0: [220 224 138 143 190 135 156 193 134 137 138 136 139 133 188 148 186 142 177 141 136 144 188 161 163 133 140 224 141 132 137]
1: [220 112 118 157 255 120 255  93 122 255 117 119 116 125 131 200 232 114 255 115 149 255 169 216 255 138 115 172 159 131 118]
2: [113  40 118  89 121 119  89  21 119 103 118 119 117 119 114 168 121 115  97 115 114 151 107 135 184 116 116  82 109 118 119]
3: [220 109 128 191 255 146 255 111 154 255 125 139 122 164 135 255 232 117 207 118 196 255 154 255 255 186 120 146 203 175 133]
4: [126 224 137 112 121 134 143  99 133 127 137 135 138 132 142  83 119 141 150 140 127 104 149 120  81 129 139 224 125 130 136]
5: [125  80 127  95 112 126 152  40 125 142 127 126 127 125 124 102 113 126 144 127 119 112 131 115  90 122 127 126 113 123 127]
6: [123 224 136 129 148 134 128 161 133 102 137 135 137 131 160 124 130 140 151 139 124  98 162 130 131 128 138 188 120 130 135]
7: [ 59  63 132 110  86 130 110  58 130  97 132 131 133 129 119  49  58 134 115 134 122  74 117 100  47 125 133  62 119 127 132]
8: [ 59  35 125  94  72 125  87  26 124  80 125 125 125 123 116  53  63 124  98 124 118  77 109  66  63 121 125  52 113 122 125]
9: [117  42 121  91 111 122  85  22 121  82 121 122 121 121 115 134 112 119  97 120 116  99 108 125 123 118 120  91 111 120 122]
10: [220 127 120 185 255 127 255 115 132 255 119 124 119 139 149 213 232 116 255 117 174 255 204 226 255 160 118 193 187 148 122]
11: [220  81 124 156 228 133 167  80 138 229 123 129 122 144 121 255 232 120 133 120 165 255 123 223 255 158 121 124 169 151 127]

[100  97 129 120 119 128 141  75 127 147 129 128 129 126 162 133  94 130 160 129 121 176 170 137 160 123 129 113 122 125 129] 5 2 9 6 4
[139  54 124  98 107 124  92  30 124  94 124 124 124 123 116 122 111 123 100 124 119 109 109 116 120 121 124 124 116 122 125] 9 5 2 8 7
[220 224 145 238 238 147 182 240 151 172 146 145 147 158 199 194 226 152 192 150 206 176 199 209 204 186 149 224 228 170 145] 0 10 3 1 11
[200 107 127 106 119 127 166  47 126 169 127 127 127 125 125 108 136 127 150 127 122 149 134 120 116 123 127 217 120 124 127] 5 4 6 9 2
[220  92 125 136 139 126 188  68 126 215 125 125 125 127 124 152 196 125 156 125 139 214 134 142 179 134 125 210 144 130 125] 11 1 5 0 10
[125  58 126  97  98 126  91  29 125  90 126 126 126 124 116 106 100 126 100 126 119  98 109 105 104 122 126 132 115 123 126] 9 5 2 8 7
[220 211 130 113 200 129 179 101 128 185 130 129 130 127 201 141 217 131 195 131 121 193 208 166 161 124 131 224 118 126 130] 0 6 4 1 10
[117 130 131  97 109 130 137  53 129 127 131 130 132 128 126  73 103 133 136 132 122 103 130 108  74 125 132 163 116 126 131] 5 4 7 9 6
[201 224 153 255 244 147 123 240 146 112 155 149 157 144 160 152 229 163 138 161 141 143 152 202 178 141 159 186 146 142 151] 0 6 4 11 10
[136  52 117  92 154 118 169  28 118 248 117 118 116 118 115 145 154 113 121 114 114 255 111 136 208 116 115 100 110 117 118] 2 5 11 9 1
[ 57  32 119  93  51 120 198  20 120 224 118 120 118 120 117 141  54 116 160 117 117 249 127  79 250 118 117  45 113 119 119] 2 5 9 8 7
[ 61  59 142 157  98 139 104 130 137  88 143 140 144 136 124  42  72 148 115 147 128  67 121  67  45 131 145  48 126 134 141] 7 8 5 9 2
[ 66  75 148 255 112 143 105 240 142  84 149 145 151 140 138 103  85 156 122 154 132  62 133 126  48 135 153  51 154 138 146] 7 6 8 5 9
[185 224 153 211 200 149 137 240 148 126 155 150 157 149 163 169 195 164 150 162 169 119 159 171 122 158 159 178 183 151 152] 0 6 4 5 11
[ 61  76 136 150  48 134 106  92 133  81 137 135 138 132 137 157  53 140 126 139 128  65 136  91 119 128 138  66 138 130 136] 7 8 9 5 2
[146  81 126  94 114 125 155  35 125 155 126 126 126 124 122 100 123 125 140 126 118 131 127 114 100 121 126 145 113 123 126] 5 9 2 7 4
[ 63  78 134 138  56 132 111  85 131  85 135 133 135 130 137 150  54 137 130 137 126  68 138 102 112 127 136  71 131 129 134] 7 9 8 5 2
[114  59 124  94 121 124 167  33 123 158 123 124 123 122 122 115 117 122 151 123 117 132 131 121 113 120 123  98 112 121 124] 5 9 2 7 8
[ 64  88 135 111 103 133 110  81 132  98 136 134 136 131 121  45  74 138 116 137 124  77 119  76  51 127 137  65 119 129 134] 7 8 5 9 2
